Named moves come first, each a turn or a mirror and shown by rows before and after it. Which of them, in which order, take the first row of each pair that follows to the second? Write the first one first, as in the answered first pair.
L (before |-> after):
[ -3   5   9  -8 -11   8   1   2  -7 -11] |-> [ -2   4  10   1 -15   5   4   7   5  -7]
[  1  -6  -6   6  16 -13  -7  -8  10  23] |-> [  1  -5  -8  -3  21  -9 -11 -12   0  19]
[ -1   4 -11   5  12   3  -4   3  -1 -25] |-> [  0   4  -9  12   8   0   0   7   8 -22]
Y (before |-> after):
[ -5  30 -21  -5   2 -15  -2 -15 -12 -26] |-> [ -7  29 -24   4   4 -27   4 -16   1  18]
[ 10  -3  16 -28  15  -2  -8  -5 -36   9] |-> [ 14  -2   8 -13  34 -11 -20   1 -30   6]
[  8  -4  -3   1  17   0 -20  11  -6 -32] |-> [ 2 -7  1  5  4 -9 -3  6  9 40]
K (before |-> after):
[  7 -15  21  -6  10   0 -12  10   5  38] |-> [ 0 -7 13 -6  6 -8 -2  9  3 46]
[ 14 -31  21   5 -23  15 -17  10  17 -20] |-> [ 13 -36  13 -16   8  19 -34  -6  -9  -2]
[-15  10  17 -12 -17   6   5   7 -10 -14] |-> [-12   4  21 -15 -11  10  -2   5 -12 -15]
[  0   2  28 -35 -28  25  24 -14 -17   8] |-> [  0   2  28 -34 -28  27  24 -14 -17   8]
T (before |-> after):
[ 10  -7   3  -4  31  14 -23 -11 -15  -6] |-> [  5 -13  21  -8   3  20  -4 -14  -3  30]
[ 7 -9 10 -2  4 -1  2  3 21 14] |-> [ 8 -5 -2  0 21 -2 -9  5 16 -7]
[ -9   8  -6   5 -16  -9  22   1   3  31] |-> [  0   4  -2  19  -8   0   3  16   8 -34]
[ 8 -3 -2 10  3  7 -7 11  7 49] |-> [ 19  -9   6  25   7  17 -22  25  17 -11]
Pairs:
Between the rows of a pair lie 2 to 3 moves.
[-11 -20  11  -4  19 -12  -4 -29  10  -7] |-> [-17 -12   7 -16   6 -12   7 -34   2  -5] -> K then Y
[ -7  17   1 -12 -30   3  23  -5   0  -9] |-> [  1  11  -2 -10  -3   8  -2  -2  -8 -40] -> T then K then K
[ 12  13   6  -2 -36 -13  16   3  -3 -44] |-> [ 19  -8  35 -14 -46   5  10  -5   0 -12] -> K then T then T
[  8 -18  14 -12  -6  27 -11   7  -9 -13] |-> [  6 -11  -7  19   9  -6  -5  15  18  25] -> T then Y then L
[ -2 -12  21   2 -20  12  12  -1   7  10] |-> [  4  -9  -3  20  20  -3 -14   5   5 -15] -> T then L then K
[ 4 -9  6 22  2 -3 -9  8 26  5] |-> [-14  18 -20  -5  -4 -13  13  -5  -7   9] -> L then K then K
[ 21 -29  19  30  10  12 -27   5  12 -15] |-> [ 13 -25  32  22 -27  16   1   5  20   7] -> K then K then T
[ -6  -1 -28  14  -9  -1  21  23 -26 -58] |-> [-11   5 -36  11 -10  -7  26  21 -30 -50] -> T then Y then K
[14 -3 -8  9  4 -8 11  4 23 23] |-> [ 12   2 -13   1   9 -10  12   0  12  28] -> Y then Y then T
[  2 -25  20   1 -21  15   8  14  12  -7] |-> [  7 -31  14 -11   9  15 -11   2  -5  21] -> K then L then K
[  4 -12  17  -8  -2  19  -6   5 -13 -23] |-> [-13  12 -10 -14  -4  -6  16  -5 -20  15] -> T then K
[ 20 -39  30  17  25  19 -36   7  18  14] |-> [ 16 -30  11  20  41   1 -36   3  14  34] -> T then L
[ -1  17  -6  -8 -19  -3  17  13  19 -16] |-> [  6   0  -2 -29  15   9  -8  -5  -7  19] -> K then K then T
[  3  11 -21  -7  31 -26  -6  -5   7   6] |-> [ -5  12  -1 -14 -17 -14  24  -7  14  27] -> Y then L
[-10  11   0  -6 -17   2  19   5 -15 -10] |-> [ -2  -4  14  10 -17   9   7  14   4 -17] -> K then K then L
[  6  -6  16 -11 -47  15   9 -15  14  27] |-> [ 16  -6 -13 -10  19  14 -37 -15 -16 -35] -> Y then K
[ 14 -13   6  -9  10  17  -7 -12 -12  25] |-> [ 17  -8  14   8 -11  19   0   4   8 -23] -> K then T
[  2  -8  27 -42 -13  22   5 -10 -32  25] |-> [ 15 -12  17 -19  22  21 -29   4 -27 -38] -> L then Y then K
[-20  17 -22  -3  -3 -26  29 -12 -12   9] |-> [  6 -23  24 -10  14  18 -17 -12 -15 -27] -> T then K then K
[ -1  -5   9 -14  -8  14   5  -7 -12  18] |-> [  0   5 -14  -8  18   1  -8  -4 -19  -6] -> Y then K
[ -2 -12  18  -8  -8  19  -1   3  19   2] |-> [ -6  -2 -13 -10  28   1 -11  -3   2  15] -> Y then T
[ 21 -18  14  -9   4  16 -21   5   1  13] |-> [  8   3 -16 -18  12  -2  -9  -3 -16  32] -> Y then T then K
[ -4  20 -28  -6  18 -12   4   3 -23 -44] |-> [-13  22 -10 -32 -21   3  30  -9 -33 -13] -> Y then Y
[ -6  16 -17  14  -2 -22  17  10  10   1] |-> [ -8  14 -24  -6  13 -17   9  -4 -13  12] -> L then Y
[  1  -1   0 -13  12   5  -2  -3 -10  17] |-> [ -4   8 -11 -15   8   0   7  -2 -11   6] -> Y then K
[  7 -14 -14  30  22 -29 -10  22  36  33] |-> [ 12 -25  -5  24  30 -20 -24  18  30  35] -> T then K then T
[  9 -29  33 -14  -6  32 -19   2   6 -15] |-> [  3 -28  33 -22 -15  29  -8  -5   4  23] -> T then T
[-18  30 -10  21 -43 -25  29  19   6 -24] |-> [-13  28 -40  25  24 -46  -6   9  -7   6] -> L then Y
[  7  -5  23  18 -25  12   1  13  16 -33] |-> [  8  -5   6 -18  17  18 -25 -11 -32 -19] -> Y then L
[ -4  19 -48  11  26 -43   9  -4   4  15] |-> [ -6  18 -20  24 -30 -32  38  11  34   2] -> L then K then T
[  2  -3 -10 -12   8   2  -2 -10 -14 -27] |-> [ -5   8 -20  -9   0  -6  13  -9 -11 -20] -> K then K
[-10  15  -6   9 -23  -9  27 -14  26 -12] |-> [ -9  14 -11  17 -17 -15  24 -13  31  -7] -> Y then Y
[ -5  15  19  -1 -21  14   9   8  13 -26] |-> [ -3  13  -1 -13  26  11 -18  -6 -14 -26] -> Y then L
[ 12   4   1 -25  43  24 -23  25   4 -30] |-> [ -2  12  -3 -13  19   1  10  23  30  56] -> Y then K
[ 11  -9  21 -14   1  19  -3  -5 -13  35] |-> [  3   1  12  -8 -10   4  12  -3  -5  45] -> K then L
[ 15 -17   0 -26   5   1 -18  -6 -12 -21] |-> [  7  -6 -10   9 -13 -28   7  10  28  11] -> K then L
[ 11  -1  19  29  43  -7 -24   3  12 -10] |-> [ -3   5  23  11  11 -11  10  -9  11  52] -> L then T then K
[-10  25 -21   6 -15 -16  23   3   6 -22] |-> [ -1  10  -3 -15 -10  12   4  -6 -15 -44] -> T then K then L
[ 15 -13  28   5  -1  18 -15   8   2 -26] |-> [ 13 -18  26  -6  11  18 -17  -4  -8  22] -> Y then L then T
[  7 -16  -1 -10   3  12 -18  -5 -14  14] |-> [ 11 -15 -10  14  10  -1 -22   8   5  -3] -> L then T
[ -4   1  18   0 -26   6  12   6   3 -21] |-> [-10   9   7 -19 -22   1  19  -8 -17   0] -> Y then T then Y
[ -8   3  -4 -11  -6   3   9 -18   1  -1] |-> [ -5  -3   4   2 -12   2   8 -11  16   3] -> Y then T then K
[-13   7   2   1  -5   1  -7   3   0 -41] |-> [-20  14 -20   5  14 -23  -1  -6   2  17] -> K then L then T
[-17 -15  17 -20 -10  17 -12  -7 -22   2] |-> [-25  -2  -4 -20   0  -1  -3 -10 -27  23] -> Y then K then Y
[  5 -27  13  -2  35  12 -41 -16 -24 -10] |-> [  1 -27  35  34 -19  -1  -6   5  33  18] -> Y then Y then L
[  0 -22  11  -7  21  12 -23   0  -3  18] |-> [ -2 -15   3   2  18  -2 -13   3   8  35] -> L then K
[  0   2  10   8 -26  -8   8  -8  18   1] |-> [ 11 -16  20  -4   0   8 -20 -15   3   1] -> K then K
[ -2  11 -16  23   7 -13   5  11  12 -24] |-> [-14  21 -18   3 -13 -13  27  -1  -4   1] -> T then L then K
[-16 -11 -58 -10  44 -22 -10   1 -20  29] |-> [ -6 -40  12 -50 -16  44  -3  -5 -31  -3] -> T then L
[ -8  24 -29  13  -8 -25  16   7   0 -17] |-> [ -5   8   5 -15 -39   7  22  -3 -10 -15] -> T then L then T
[ 4 -7 -9 19 -9 -8 12 -8 15 26] |-> [  5 -10   2  15 -26   2  17  -8  15  17] -> T then Y
[ -9  12  -9 -13   2  -1   3   1 -23 -10] |-> [ -5   1  12  -3 -20  10   7   9  -3 -18] -> Y then Y then T
[-14  18 -30  -2  -2 -10  20  -5 -17   0] |-> [  7 -13   1  34   3   1  -5  14  25  -8] -> T then K then Y
[ -6   6  -4  13   8 -18  17  22   5 -46] |-> [ -7 -11   5  -3  22 -18  11   2  -1  48] -> K then K then Y
[ 15  -2  -4 -13  10  23  -2 -11  -8 -34] |-> [ 15  -7 -17   1  34   4 -10 -12   2  19] -> Y then L
[ -8  23 -17  -2  10  -8   6  -3 -11 -16] |-> [ -3  18 -15  -1  18  -5  -3  -3 -12 -22] -> T then K then T
[ -2  -6 -12   8   4  -9  -1   0  20 -23] |-> [  0 -16   8   3 -12  -1   5  -2  28   2] -> Y then K
[ -6  25 -28  11   6 -25  12   1  -2  -8] |-> [ -2  19 -10   8 -13  -6  14   6  -3 -40] -> Y then Y then K
[  4   2  21  20   4   4  -2   1   7 -12] |-> [ -8  16   5   2   2  -2  14 -11 -11  18] -> L then T then K
[ -3 -26  -2   0  31   4 -19   9 -11  -3] |-> [-10 -24   9 -23   6  15  -2   0 -22  15] -> Y then Y then T
[ -3  16  -5   1 -14  -8  21 -17   4  12] |-> [ -1  19 -17  -3   0 -10  14 -19 -10  -8] -> T then T then Y
[-6 -5  4 12 -9 -3 -1  1 27 29] |-> [ -6  -2  13  -6 -27  16   4   1  10 -22] -> Y then L
[  3 -13   0  -9  25  17 -17 -16 -31  27] |-> [ -8   8 -26  -5  25  -1  -4 -14 -36  19] -> T then T then K
[  5  10  23   1 -39  12  20  16  12  16] |-> [ 12   8   0 -22  24  17 -24   1 -33 -12] -> K then L then T
[ -4   1   4   2 -35  -6  25 -28   4   6] |-> [ -3  -1  -8  11  -6 -20  12 -31   7  32] -> L then Y then Y
[  4  -7 -12 -23  20   5 -21   9  -5 -24] |-> [ -5  -9   8 -25 -24   8  10   8  12  21] -> K then T
[  5  12 -22   2  26 -10 -11   9 -11 -16] |-> [  2  12  -9  -5  -3   1   4  13  -8 -38] -> L then Y then Y
[  0 -12   4   1   6  -4  -1  -2   9  36] |-> [-9  1 -6 -7 -2 -8 12 -4  0 34] -> L then K
[ -1  -4   8  -3 -27  -6   6  12  10 -14] |-> [ -5   2  -9 -26  -8  -5  -2  -4 -20  -4] -> L then T
[  2  23 -33   2  36 -19   8  -4 -19 -16] |-> [ 12  -8  36   7 -31  17  24   5  23   8] -> T then K
[ 23  -6  -9 -10  26  18 -21   1   7 -18] |-> [ 17  -7  -5 -15  14  13  -8  -7  11  36] -> Y then L
[  5   9   2 -20  12  -6 -15 -14 -41   8] |-> [ 10  -3  32 -18 -20  11  -5  -9 -24  12] -> T then K
[ -4  14 -31  -3  25 -11   9 -19 -20  19] |-> [  5  -7  18 -21 -16  31  10 -17 -19 -11] -> T then L
[ 14  -4  32   9 -47  14  13   3  14 -19] |-> [ 16  -5  31  20 -41  10   9   8  23 -19] -> T then Y then T
[  1   2  21  12 -46   0  26  10  24 -13] |-> [  8  -3 -13  22  30 -27 -14   1  12  39] -> Y then L then Y
[ -8   6 -14  13 -15 -11  27  -4  12  11] |-> [ -9  11 -29  -5   9  -9  15 -13 -16   2] -> T then T then L
[  3   4  -6  20  -6 -11  -6   7  20  -9] |-> [ -2   8 -22  -6  13 -12 -10  -9 -11   4] -> T then L
[-11  20 -57  10  43 -34  -4  -2 -25 -17] |-> [-15  23 -37 -27   5  -5  13 -12 -49 -44] -> Y then Y
[  5  -1  15  -5   9   0 -10 -14 -14  19] |-> [ -1  13  -2  -1  10 -13   0 -14 -17  16] -> T then T then K
[-11  16 -27  10  15 -24   0   2   7 -16] |-> [-18  14 -18 -14  -3 -13  15 -12  -7  25] -> L then Y then L
[  0  -1  24   3 -16  11   8 -18  11  16] |-> [ -3   4  20   2 -17   9  13 -20   9  22] -> L then K then L
[-10  -1   7 -23 -14   1   7  -1 -19   7] |-> [ -3  -3   5 -14  -2   1  -7   7 -15 -28] -> Y then T then Y
[-12  14 -33   5  22 -24  -1   4   5 -25] |-> [-19   6  -6  -7 -22 -14  26  -5  14  34] -> K then L then T
[ 11  -4   3  30   3 -13   5  19  34 -22] |-> [ -2   9 -28  -6  39 -22   1  -8 -15  14] -> T then L
[-10  -4   5   5  -3  -8 -15 -16  21  55] |-> [  5 -12  12  -2  16  17 -45  -8   4 -35] -> T then L
[  1  -6 -26 -10  14  -8  -9   2 -14   2] |-> [  5 -18   6 -14 -21  14   0   8  -2 -14] -> Y then T then L
[  3 -32  35 -38  -4  30 -20 -17  -9  31] |-> [ 11 -19  -1   6  45   0 -48   4   5 -37] -> L then T
[  1  -8  10  16  -4   0 -41   9  27 -40] |-> [-15   6  -6 -39   0  10 -30 -22 -30 -14] -> L then T then Y
[  9 -17   5 -23  10   6 -13 -11   5  -4] |-> [  2  -7  -5  -3   1 -13   7  -2  25  19] -> K then L
[ -9  24 -19  23 -12 -19  13   1  11   2] |-> [  2  11  -5  24  -8   0  -4   7   9 -35] -> Y then Y then K
[ -7  -3 -14 -18  19  18  -1 -20 -18  -2] |-> [ -6 -10  10 -18 -10  29  11 -18  -3   9] -> T then K
[ -8  21 -20  -3   1 -17  15  -7 -25 -43] |-> [-16  20  -7 -18 -26 -13  36 -15 -25  -3] -> Y then Y
[  9 -19  29 -12 -10  21  -3  -3   6  26] |-> [  6 -12  -1 -18  28   6 -18 -12 -16  26] -> Y then K then Y
[  7 -13   5  -4  22  10 -21  -7  -6  18] |-> [  7 -12   3  12  21   0 -17   2  11  24] -> L then T then T
[  7 -10  -2   5  17   0  -9  11   9  17] |-> [  4 -10   3  -3   6   3   0   6   7  28] -> Y then Y then Y
[  9 -19  16  -9  25  20   0 -20  -4  23] |-> [ 10 -19  23  23   9  10   9  -2  31   8] -> Y then L
[-14   9 -19   9  -1 -35  14  12   7  43] |-> [ -4  10 -21  29  12 -34  -4  27  17 -17] -> K then T
[ 10  -6  12  16 -10   4  -6   5  14 -11] |-> [ -4   9  -1  -6 -23  -4  15  -5  -7  11] -> T then Y then K
[ -4   4  -6  -6  11  10  -7  -7 -21 -20] |-> [  0  -3   8  -2  -5  18  -4  -2 -10 -28] -> T then T
[  4  14 -20 -10  32   1 -21 -31 -27  -1] |-> [ 13  -7  37   3 -30  28  -1 -14  18  -7] -> Y then T
[-10   1  -4  26   0 -23   6  13  28  12] |-> [ -7   3  -9   1  14  -4 -10   6  -8 -44] -> Y then Y then L
[ -7   4 -20  20   2  -4  -6   7   8 -10] |-> [ -3  -6  -2  20 -11   7  -6  10  16  -8] -> K then T then T
[  2 -11 -17  22  25 -11 -20   7  13  17] |-> [  4 -26  21 -12  -7  26 -15  -3  -3  15] -> T then L then T
[ -3   4 -15  12  12 -13   1   6  -1  14] |-> [ -5   6  -6 -13  -2   2   8  -5 -21  12] -> L then Y
[ 18 -11  30   4  29  17 -22  10  -6   9] |-> [ 16 -10  30  -4  24  16 -16   5 -10  30] -> Y then T then Y
[  4   3   7  -4 -25   2  11   8  14 -24] |-> [ 12 -10   5 -24   9  12 -17  -6 -13 -12] -> K then K
[  5  -9  39   6 -54  19  11   4  18  -9] |-> [ -7   0  19 -10 -40   3  22 -14  -2  50] -> T then T
[ -7  -3  10 -25  -8  12   9 -18 -12  36] |-> [  0   8  -7  -4   9   6  -7   0  -9 -49] -> K then Y
[  2  13 -21  -9  30 -22  -9  -2   9  18] |-> [  0  22 -22  -5  11 -17   2   7  11 -27] -> K then Y then Y
[  1   5 -22  -3  39 -16 -11 -12  -9  27] |-> [-12  23 -10 -24 -22  -1  32 -10 -18  -8] -> K then Y
[  4   3 -16  14  24 -16 -19  -9  -9  -6] |-> [ -4   2  16   1 -34   0  15  -9   2  14] -> L then Y then K
[  7   4  20  -4  -4  11 -33  -1   4 -32] |-> [ -1   3  34  -8 -33  16 -13  -6   8   4] -> Y then Y then L
[ -7   3 -24  18  42 -10 -22  -7  -9 -28] |-> [  4 -25  19   3  22  26 -32 -10  -7 -29] -> Y then T then K
[  5 -14  13   4   2   4   2  -2   3  25] |-> [  7 -11   0  19  16  -8  -5   7   9   9] -> T then K then L
[ 19   4   5   3  19  -1 -20   8   0 -45] |-> [ -1  20   0  -1 -19 -20  25   3  11  35] -> T then K
[  6   2   6  -8   0   0  -2  -3 -11  -8] |-> [ 1  6  1 -3 -6 -7  7 -2 -5  9] -> L then T then Y
[ 20 -34  31 -18   6  14 -29  -6   8  15] |-> [ 12 -15  -7 -28  36  -4 -34 -16 -19  13] -> K then T then T
[-17  13  -2 -20  -6   6  17 -24  -9  43] |-> [ -9  17  -7 -17   0  17   1 -10 -16 -48] -> L then Y
[ -5   6   8 -25  10  -7 -13 -15  -7  11] |-> [  0  -1  24 -24   0   1 -12 -12  -2   4] -> T then K
[ 12  -5   5  22   0 -23  11  -4   9 -21] |-> [ 10  -7  12  19 -12 -21  18  -4  12  -5] -> T then T
